[[ -5  -1  -3 -15  -3   2  -4]
 [ -2  42   4  -4   6   9   3]]
->
[[ -5  -2]
 [ -1  42]
 [ -3   4]
 [-15  -4]
 [ -3   6]
 [  2   9]
 [ -4   3]]

[[-43  38 -22]
 [ 28  46  24]
 [-28 -41 -21]
 [-25 -47 -28]
 [ 25  45  26]
 [ 43 -35  19]
 [ 23  45  20]]
->
[[-43  28 -28 -25  25  43  23]
 [ 38  46 -41 -47  45 -35  45]
 [-22  24 -21 -28  26  19  20]]

[[-44 -44   0  -2 -22 -45 -38  19 -14  19  17]
 [-34 -43  -2   9 -39  -9 -21   4  13  38  32]
 [-41  -4 -22 -27  35 -33  20  36 -35   1  23]
 [ 28 -12 -10  32  24  25  35  -9  36   5 -15]]
->
[[-44 -34 -41  28]
 [-44 -43  -4 -12]
 [  0  -2 -22 -10]
 [ -2   9 -27  32]
 [-22 -39  35  24]
 [-45  -9 -33  25]
 [-38 -21  20  35]
 [ 19   4  36  -9]
 [-14  13 -35  36]
 [ 19  38   1   5]
 [ 17  32  23 -15]]

[[-23  42  11 -16  18 -49 -50 -40 -36  42 -29   6 -33]
 [ 23  22 -37 -23 -31 -14  30 -32  23  18 -37 -11 -21]
 [  3 -28 -11   9 -14  28  29  25  10 -28  11  -6  16]
 [-29 -32  27  19  21  12 -30  29 -28 -28  31   4  16]
 [  5 -22 -13   4 -15  20  25  16  11 -22   5  -7  10]]
->
[[-23  23   3 -29   5]
 [ 42  22 -28 -32 -22]
 [ 11 -37 -11  27 -13]
 [-16 -23   9  19   4]
 [ 18 -31 -14  21 -15]
 [-49 -14  28  12  20]
 [-50  30  29 -30  25]
 [-40 -32  25  29  16]
 [-36  23  10 -28  11]
 [ 42  18 -28 -28 -22]
 [-29 -37  11  31   5]
 [  6 -11  -6   4  -7]
 [-33 -21  16  16  10]]

[[-13   8   8   6  -5]
 [-20  -9 -25 -10   1]
 [ 43  32   4  20   2]
 [-10  -1   5 -10   9]
 [ 42  17   7   7  -1]
 [ -6  -3 -25 -12 -13]]
->
[[-13 -20  43 -10  42  -6]
 [  8  -9  32  -1  17  -3]
 [  8 -25   4   5   7 -25]
 [  6 -10  20 -10   7 -12]
 [ -5   1   2   9  -1 -13]]

[[-32 -40  -3]
 [ -8 -15  17]
 [-13 -14 -13]
 [-28   4  -9]
 [-31 -39   0]
 [-36 -42  -2]
 [-23 -35   4]]
->
[[-32  -8 -13 -28 -31 -36 -23]
 [-40 -15 -14   4 -39 -42 -35]
 [ -3  17 -13  -9   0  -2   4]]
---
[[ 27 -43  22 -31  25 -46 -45  26  20 -49  30 -30]
 [  5  35  23 -12  37  40  38   9  24  41  38 -17]
 [ -4 -29 -10  41 -13 -28 -27  -5  -8 -33 -10  45]
 [ 15  31  16 -35  29  30  30  12  15  34  27 -36]
 [ 26 -35  18 -48  27 -39 -36  24  18 -39  27 -48]]
->
[[ 27  22  25 -45  20  30]
 [  5  23  37  38  24  38]
 [ -4 -10 -13 -27  -8 -10]
 [ 15  16  29  30  15  27]
 [ 26  18  27 -36  18  27]]

[[-20   6  19   1 -14]
 [-49  25 -28   6  21]
 [  4 -13  24  -5 -19]
 [ 14 -15 -46 -15  28]
 [-14  31  24  22  -9]
 [ 20 -44   9 -32 -18]
 [-28  48  10  34   3]]
->
[[-20  19 -14]
 [-49 -28  21]
 [  4  24 -19]
 [ 14 -46  28]
 [-14  24  -9]
 [ 20   9 -18]
 [-28  10   3]]

[[ 16 -10 -18  13  24  25]
 [  7 -10  16  -8 -30 -30]
 [-13  49 -50  -2  -3  -3]
 [ 16 -49  35  -2 -36 -36]
 [ 14 -17 -11  13  30  30]
 [ 24   5 -24  -6 -23 -24]]
->
[[ 16 -18  24]
 [  7  16 -30]
 [-13 -50  -3]
 [ 16  35 -36]
 [ 14 -11  30]
 [ 24 -24 -23]]

[[-17  28 -38  30 -36 -13]
 [  8  26 -50 -22 -52  -1]
 [ -5  27 -39  32 -38  -1]
 [ -4 -14  39  29  33   3]
 [ 32 -28  47   6  46  34]
 [ 27  29 -51  12 -51  28]
 [ 38  18 -22  19 -22  36]]
->
[[-17 -38 -36]
 [  8 -50 -52]
 [ -5 -39 -38]
 [ -4  39  33]
 [ 32  47  46]
 [ 27 -51 -51]
 [ 38 -22 -22]]

[[ 20  37 -32  11  -7  -3]
 [ -1  -4  12  -5 -11   1]
 [ 36  40  -5  -8 -34 -18]
 [ 15  36 -31   4 -18 -13]
 [-24 -29  17   5  17   5]
 [  3   9 -20   9   7  -4]
 [-18 -21  -7   7  17  12]]
->
[[ 20 -32  -7]
 [ -1  12 -11]
 [ 36  -5 -34]
 [ 15 -31 -18]
 [-24  17  17]
 [  3 -20   7]
 [-18  -7  17]]

[[-17 -25 -42]
 [ -6  10  29]
 [  1  -8   0]
 [  0  11  20]]
->
[[-17 -42]
 [ -6  29]
 [  1   0]
 [  0  20]]

[[ 32  16 -15  -6 -21  16 -28 -28   3]
 [ 12 -18  -5 -19  36 -29 -20 -34  18]
 [-16   2  14  11  -5   3  23  24 -10]
 [-18  -8   5   3  10  -8  14  17  -2]
 [-10 -18  -4 -11  31 -23   0  -5  10]
 [-28 -15  10   7  22 -18  21  25  -5]
 [ 21  13  -8  -2 -14  10 -15 -15  -4]
 [-31 -23  13  -5  42 -30  26  12   2]]
->
[[ 32 -15 -21 -28   3]
 [ 12  -5  36 -20  18]
 [-16  14  -5  23 -10]
 [-18   5  10  14  -2]
 [-10  -4  31   0  10]
 [-28  10  22  21  -5]
 [ 21  -8 -14 -15  -4]
 [-31  13  42  26   2]]
